One vector is turned by the same rotation once a step. Each row is the vector after some number of steps, and that number follows the row.
The counts run from 0 to 1097.
[141  78 151 137 147 136 164 115 130 118 115 106 105 107 166 201 134 155
 111 135 122 171 103 159 108 152 134 141 114 128  91  88 128 111  97 108
 152  99 135  89 144 104]  623
[146  96  93 130 156  87 146 115 132 130  86 118 121 110 147 162 132 118
 103 158 125 181 147 174 168 111 177 130 160 145 125  82 109 138 135 131
 169  98 131 151 138 148]  804
[136 108 155 116 197  99 143 143 150  98  94 108 105 109 161 176 132 129
 116 139 126 173 120 170 142 120 170 126 168 139 127 103 117 101  95 159
 151 110 149 127 151 156]  962
[155 103 116 125 137  82 133 123 153 137 110 114 113  74 177 183 103 146
 130 140 136 160 151 169 168 138 156 141 137 135  99  68 112 104 120 134
 149  93 113 121 164 114]  327
[135  79 107 123 111 129 153 142 134 152 142  87 110  86 184 170 144 151
 131 125 113 169 132 181 143 147 150 146 122 147 120  68 124 102 152 140
 141  87 133 130 141  97]  655
[161 106 161 124 145  75 138 128 115 122  85 139 123 123 149 190 117 128
 105 154 128 171 135 161 159 127 160 143 146 118  71  71 109 130 120 103
 173 136 123 139 122 113]  699
[133  70 163  90 154 140 167 145 141 139 116 110 116  88 174 180 145 171
 127 117 114 142 107 146 113 157 156 143 139 113  78  80  89 112 115 132
 136 106 139 122 125  99]  393
[138 112 128 120 168  74 139 115 125 111  87 110 114 101 139 171 129 118
  98 160 132 179 144 179 173 110 175 124 167 147 114  96 125 131 112 137
 173 106 132 143 151 153]  337
[152 105 178 128 149  91 138 121 111 106  99 125 110 115 154 201 113 134
 104 152 133 172 120 169 146 142 145 144 133 125  70  82 131 123  97 102
 170 124 124 112 131 115]  232
[125  60 168 137 183 139 158 122 142 123 104 104  94 131 168 181 157 146
 127 132 122 160  89 169 131 126 151 131 146 145 138  91 107 113 107 144
 127  95 155 138 131 139]  257
[150 114 139  84 158 101 154 139 110  96 125 113 130  81 149 167 126 114
 101 160 112 181 142 163 161 106 135 159 168 128  89  91 148 115 116 125
 164 104 130 120 146 148]  835
[149 114 133  92 139 101 154 126 111  97 113 115 133  70 147 182 102 121
  94 153 119 179 121 166 160 107 143 151 160 127  89  92 139  94 114 114
 155 108 123 121 170 141]  471
[151 107 131 101 153 106 152 165 120  94 120  96 132  80 170 179 109 132
 119 151 113 193 119 168 142 129 145 139 163 125 119  94 145  93 116 135
 150 112 142 111 174 137]  965
[151  99 109  94 140  93 153 108 113 113 104 126 134  77 143 172 104 128
  97 163 127 172 147 151 171 108 147 151 156 120  84  77 123 124 121 107
 154 102 115 130 162 141]  938
[149  73 126 146 128 100 139 125 136 166 103 128 115 116 173 182 132 155
 129 139 131 157 131 170 148 156 171 137 114 136  92  59  92 128 141 119
 151 113 123 138 118  88]  789
[154 104 124  99 117  99 146 150 131 134 109 123 134  94 165 173 123 143
 113 134 107 146 140 158 141 137 172 164 130 114  82  65  94  88 159 137
 172 131 111 145 122  90]  70
[161  77 125 117 171 133 168 141 116 102 107 126 136 117 163 184 132 129
 110 163  99 188 122 134 111 134 136 154 147 103  93  87 127 134 110  96
 162 105 145 106 131 134]  376
[157 104  90 107 129  92 152 128 116  92 113 116 128  98 154 182 114 128
 107 162 107 167 169 150 157 122 138 164 139 113 106  68 124 102 130 133
 172 118 114 123 156 134]  210
[135  61  91 113 108 127 172  88 123 133 103 113 109 103 144 188 140 165
 101 145 115 152 141 143 128 148 149 138 113 121  91  66  97 129 122 114
 158 109 119 121 139 101]  780
[164 100 167 119 138  85 124 163 123 118 135 118 116 113 184 183 117 135
 144 148 116 162 138 172 159 142 135 165 142 124 102  51 126  98 133 138
 152 127 128 128 134 115]  825
[127  75 141 125 131 100 143  97 113 108 111 109  92 143 141 179 140 131
 110 146 122 146 138 179 179  98 144 143 141 155 146  54 113 102 135 155
 142 125 129 169 137 151]  814
[147  92 188  93 153  91 133 133 134 125 112 128 106 104 162 177 132 143
 127 135 127 129 138 158 164 119 141 162 150 124  74  60  98 100 121 141
 142 124 125 152 120 123]  460
[147  69 145 129 128 104 141  99 118 104 103 129  94 155 148 196 133 139
 112 152 114 127 141 155 161 115 133 164 124 129 118  46  98  99 131 143
 157 139 117 158 124 128]  451
[142  61  97 106 133 118 164  99 133 138  90 132 118 112 150 174 138 158
 111 147 118 146 153 128 140 139 158 145 127 103  90  61  75 146 129 115
 155 111 125 136 125 115]  546
[147  70  78 115 138 116 164 100 138 147 108 127 129  87 158 172 130 146
 112 150 118 160 156 143 152 128 153 147 132 120  91  66  94 134 130 114
 153  83 118 126 139 115]  547
[128  77 140 114 174 136 168 141 139 119  76 114 116 129 153 178 156 146
 105 129 105 167  94 152 104 142 187 123 149 114 109 101  81 119 119 129
 160 128 151 136 119 123]  635
[127  67 168 133 178 147 163 107 140 112 107 113  93 136 158 199 154 142
 111 127 115 144  85 159 120 120 147 143 129 143 119  86 112  96 106 134
 138 104 139 126 127 132]  621
[133  74 143  86 107 133 167 132 120 135 146  89 108  84 161 175 160 158
 113 131 111 154 134 163 120 154 134 159 121 123  75  75 129 121 130 125
 154 105 133 116 117  89]  524
[131  72 106  94 135 123 162 104 151 114 117 107  98 112 152 173 156 140
 109 128 105 116 156 148 150 109 148 163 132 135 118  55  87  90 147 172
 151 111 121 149 128 132]  913
[157  93  83 104 147  97 153 123 133 117 116 122 131  90 157 164 129 121
 116 162 113 168 177 146 167 113 144 163 149 120 106  60 117 128 135 133
 166  93 122 131 140 141]  444
[157  94 175 134 140 122 148 131 114 123 133 121 121 108 175 200 111 135
 122 140 118 174  98 173 139 129 122 162 128 140  99  71 139  85 115 105
 138 106 128 114 143 112]  1086
[114  45 117 116 154 141 169  95 135 138  97 103  94 129 144 166 181 152
 109 137 120 154 119 161 131 128 167 120 140 139 132  85  91 146 120 142
 143  94 150 148 118 135]  648
[130  87 137 114 158 139 167 145 144 156 131 101 135  67 178 169 142 134
 114 118 113 169  91 176 122 124 162 145 138 153  99  95 122  91 138 126
 138  76 136 125 134 106]  395
